Named moves, each a turn or a mirror, and the order they were made in; the first pair answered
move vumig:
-1.307; 3.028; 1.221; 0.408; 0.682; -3.766; -1.024; -0.405; 3.068; 2.227; -0.943; 1.331; -1.107; 1.837; 0.759; -2.132; -0.782; -1.232; 1.890; 1.780  ->  -0.899; 2.876; -0.193; 1.818; 1.111; -3.552; -1.179; -0.306; 2.819; 0.880; -0.281; 2.047; 2.276; 3.289; 1.060; -2.031; -0.472; -2.514; 1.634; 0.323
1.843; -0.531; -3.329; 0.719; 0.251; -0.225; -1.663; 1.079; 0.700; -1.772; -0.586; 0.787; 3.525; 2.867; -0.169; -1.889; -1.364; -1.934; -0.635; -0.976  ->  -0.306; 0.166; 2.513; -2.657; 1.186; -0.184; -1.562; 0.292; 2.000; 1.955; -1.390; 1.330; -4.017; 0.180; -1.210; -1.162; -0.597; 1.304; 0.127; 1.232
-2.916; -0.443; 5.695; -1.690; 1.081; 1.286; -0.280; 1.658; 0.787; 1.591; 1.596; 1.865; -1.337; -1.673; 2.204; -3.850; -0.006; 1.390; -0.831; 2.885  ->  -1.236; -0.272; -0.371; 1.303; -0.498; 1.561; -1.671; 2.471; -0.210; -3.030; 2.457; 0.543; 5.413; 1.623; 2.036; -4.787; -1.698; -1.313; -1.941; -0.040
0.197; -1.095; 0.432; 1.687; 0.489; 0.703; 1.629; -0.391; -1.483; -0.119; 0.744; -0.129; -0.264; -1.288; 0.596; 0.283; 1.183; -0.172; -0.776; -0.258  ->  0.372; -1.244; 0.779; 1.410; 0.569; 0.005; 1.771; 0.158; -1.982; -0.670; 0.975; -1.024; 0.452; -1.659; 0.677; 1.155; 0.731; -0.544; -0.351; -0.413
move nit:
0.653; 1.200; -2.004; -0.766; -1.804; -1.374; -4.509; 0.709; 2.778; -0.535; -0.123; -1.760; 2.157; 4.159; -0.105; -0.535; -1.997; 0.701; -0.972; -1.286  ->  0.371; 0.992; 3.135; -2.943; -0.258; -1.496; -2.248; 1.887; -0.123; 2.376; 1.126; -1.532; -4.112; -1.997; 1.378; -0.102; -0.852; 1.590; -2.050; 2.187
1.672; -1.177; 0.993; -0.112; 1.256; -0.153; 0.869; 1.484; -2.232; 1.985; 0.951; -0.539; 1.036; -3.061; 2.448; -0.330; 0.734; -0.855; -1.679; 0.155  ->  0.940; -1.108; -2.296; 1.498; 0.207; 0.111; -0.666; 1.170; -1.012; -1.023; 0.489; -1.060; 4.051; 0.998; 1.060; -0.678; 0.051; -1.415; -1.118; -1.542
-1.093; -0.786; 0.297; -0.491; -1.981; 0.309; 0.035; -1.277; 1.273; -2.201; -0.256; 0.867; -3.016; 2.397; -0.840; 1.422; -1.239; 2.601; -0.054; -0.388  ->  -1.025; -0.627; 0.991; -0.637; -1.149; 0.411; 0.453; -1.856; 0.453; -2.274; -0.441; 0.718; -2.583; 1.513; -0.408; 1.467; -0.583; 2.372; -0.643; 0.175
0.744; -1.690; -0.456; 1.868; 1.458; 1.768; -0.651; -1.303; -0.224; 1.383; -1.845; -1.929; 1.666; 2.503; 1.882; -3.008; 0.444; 0.759; 1.461; -1.847  ->  0.685; -2.266; 1.150; 1.020; 2.221; 1.023; -0.087; -0.729; -1.261; 2.302; -2.124; -2.120; -1.095; -0.245; 2.480; -2.642; 0.722; 1.306; 1.083; -1.823
move lep:
-2.319; -0.707; 1.266; 3.101; -1.458; -0.831; 2.296; 1.409; -0.216; -1.552; 2.159; -2.638; 0.387; -2.056; 0.300; 1.960; 2.199; -0.020; -1.181; -0.395  ->  -2.910; 0.576; 2.917; 0.768; -0.528; -2.127; 1.041; 2.258; 1.271; 1.661; 0.733; -1.594; -2.431; -2.554; -0.610; 1.446; 1.002; 1.211; -1.887; 1.086
0.228; -0.703; 2.953; -4.434; 1.800; -0.862; -0.894; 1.551; 1.074; 1.781; 1.784; 0.599; -2.745; -3.533; -0.423; 0.462; 2.586; 0.227; 0.090; -0.631  ->  1.519; 0.591; 0.307; -4.701; 1.236; -0.517; -3.691; 2.195; 2.889; 0.634; 0.551; 0.803; 0.892; -0.735; -2.165; -0.690; 1.095; -1.449; -0.488; -2.396
-0.807; 0.519; 4.166; -3.915; 1.532; -1.158; 0.132; 0.322; -0.685; 0.632; 2.678; 2.151; -1.827; 0.277; 1.273; -1.411; 4.043; -2.564; 0.110; 2.023  ->  -0.130; 2.128; 1.641; -4.760; 1.398; -1.418; -2.700; 0.840; 1.549; 0.967; 0.965; 3.011; 0.513; 2.736; -0.675; -2.567; 1.885; -3.827; -0.802; 0.224
1.312; -0.010; -1.472; 1.834; -0.823; -0.129; 0.405; -1.309; -0.022; -1.563; -0.563; 0.120; 0.670; 1.443; -0.864; 1.312; 0.429; -0.193; 0.084; 0.621  ->  0.315; 0.128; 0.067; 1.301; -0.456; 0.358; 1.392; -1.563; -0.422; -0.617; -0.364; 0.155; -1.823; -0.171; -0.038; 0.989; 0.884; 0.476; 0.633; 0.506
Then:
Between the rows of a pair lie 2 to 3 moves.
-0.740; 0.478; -2.303; 1.283; -2.057; 1.402; 0.163; -1.623; 2.220; -1.786; -0.335; -1.541; 2.826; 6.658; -2.287; 1.809; -0.527; -0.266; 1.025; -3.198  ->  0.583; -2.037; -2.919; 2.397; -1.187; 1.066; 0.718; 0.741; -2.593; -2.523; 2.725; -2.134; 4.855; 1.951; 1.122; 1.126; 0.862; -2.276; -0.104; -2.719  nit, vumig
-1.132; -1.100; 5.927; -2.026; 0.755; -0.328; 2.191; 1.090; 1.778; 1.700; 0.793; -0.517; -6.878; -4.593; 0.347; 0.364; 2.646; 1.320; 0.515; 4.919  ->  -2.644; -3.022; 3.861; 2.477; -1.156; 1.616; 4.857; -1.769; 1.005; -4.694; 2.143; -1.757; -3.417; -1.065; 0.586; 3.394; 4.493; 1.411; 3.851; 2.619  nit, lep, nit
-0.250; -2.660; -3.601; 1.857; -0.310; 0.812; -0.759; 0.493; -1.252; -0.579; 2.122; -0.596; 5.712; -1.273; -0.233; 0.186; -0.321; -0.362; -0.130; 1.534  ->  -2.387; -3.404; -1.516; 2.929; -1.479; 1.458; 1.347; -2.634; -0.427; -1.625; 1.356; -0.012; 2.390; 0.348; -1.116; 2.391; -0.239; 1.707; 2.015; 2.494  vumig, nit, lep
0.627; -0.837; 2.969; -4.592; 2.008; -1.224; -2.135; 0.496; -1.480; 2.598; 0.065; -0.534; -0.685; -2.940; 1.047; -1.078; -0.677; 0.354; -1.892; 2.176  ->  -1.151; 1.023; 1.959; -3.798; 0.754; -1.574; -3.010; -0.317; 1.886; 2.347; -2.656; 0.875; -1.264; 0.573; -1.102; -0.353; -1.638; 1.084; -0.624; 2.500  nit, vumig
0.831; -2.752; -3.070; 4.740; -1.249; 4.039; -0.518; 1.295; -3.312; -4.324; 1.877; -0.262; 7.710; 2.785; -0.554; 0.461; 1.828; -2.518; -1.842; -3.445  ->  3.311; -1.677; -2.210; 0.986; 1.289; 2.440; -2.280; 4.338; -3.735; 0.360; 0.825; 0.462; 7.617; -0.673; 0.418; -2.077; -0.374; -3.622; -4.796; -2.503  nit, lep, vumig
1.530; -1.645; -2.888; 3.051; -0.291; 0.489; 1.373; 0.964; -3.177; -2.657; 1.710; -1.982; 4.994; -0.057; 1.869; 0.354; 0.960; -1.368; -0.866; -1.292  ->  0.910; 2.634; -0.304; -2.896; 0.176; -1.309; -3.239; 1.447; 2.841; 1.982; -2.527; 0.707; -0.339; 2.633; -1.651; -2.101; -2.739; 0.278; -1.766; -0.170  vumig, lep, nit
0.204; -0.556; -3.927; 4.817; -1.907; 1.733; 1.091; -0.237; 0.730; -5.000; 0.066; -1.388; 4.857; 3.264; 0.512; 1.684; 0.554; -0.208; 3.620; -1.962  ->  -1.739; -2.444; -0.242; 4.158; -2.641; 1.745; 3.443; -2.507; 0.746; -4.675; 0.931; -0.769; 0.038; 2.734; 0.285; 3.698; 2.678; 1.398; 5.112; -0.473  lep, nit
0.218; 3.330; -2.296; 1.714; 0.319; 1.831; -1.743; -3.395; 3.132; -1.219; 0.740; 2.310; 0.673; 5.951; -1.731; -0.270; -1.759; -0.149; 2.849; -2.219  ->  -1.236; -0.357; 3.908; 3.521; 1.232; 2.001; 2.767; -3.756; -1.028; -0.218; 3.273; 1.786; -3.964; -0.749; 1.487; 1.685; 2.023; 0.735; 4.013; 1.011  lep, nit
0.524; -1.631; -4.203; 2.539; -1.590; 0.718; 0.338; -1.859; -0.204; -2.603; 3.104; -0.445; 3.833; 1.775; 0.883; 0.145; 0.880; -0.172; -0.029; -1.520  ->  0.150; -0.691; 2.294; -1.728; 0.106; -0.771; 1.514; 0.535; -1.270; 3.333; 3.045; 1.204; -4.275; -4.562; 1.342; -0.117; 1.309; 0.482; -1.166; 1.940  nit, vumig, lep
-2.258; 1.087; 2.390; -1.056; -1.313; -0.535; 0.396; -2.254; 3.023; -0.271; -1.647; 1.080; -2.697; 0.707; -0.972; 1.156; 0.269; 1.136; 0.766; 1.169  ->  -0.175; 1.336; 2.248; -3.193; -1.069; -1.218; -1.937; 0.538; 2.037; 2.561; -2.332; 1.193; -0.687; -0.737; -0.623; -1.078; -1.261; -1.223; -1.920; 1.233  vumig, nit, lep
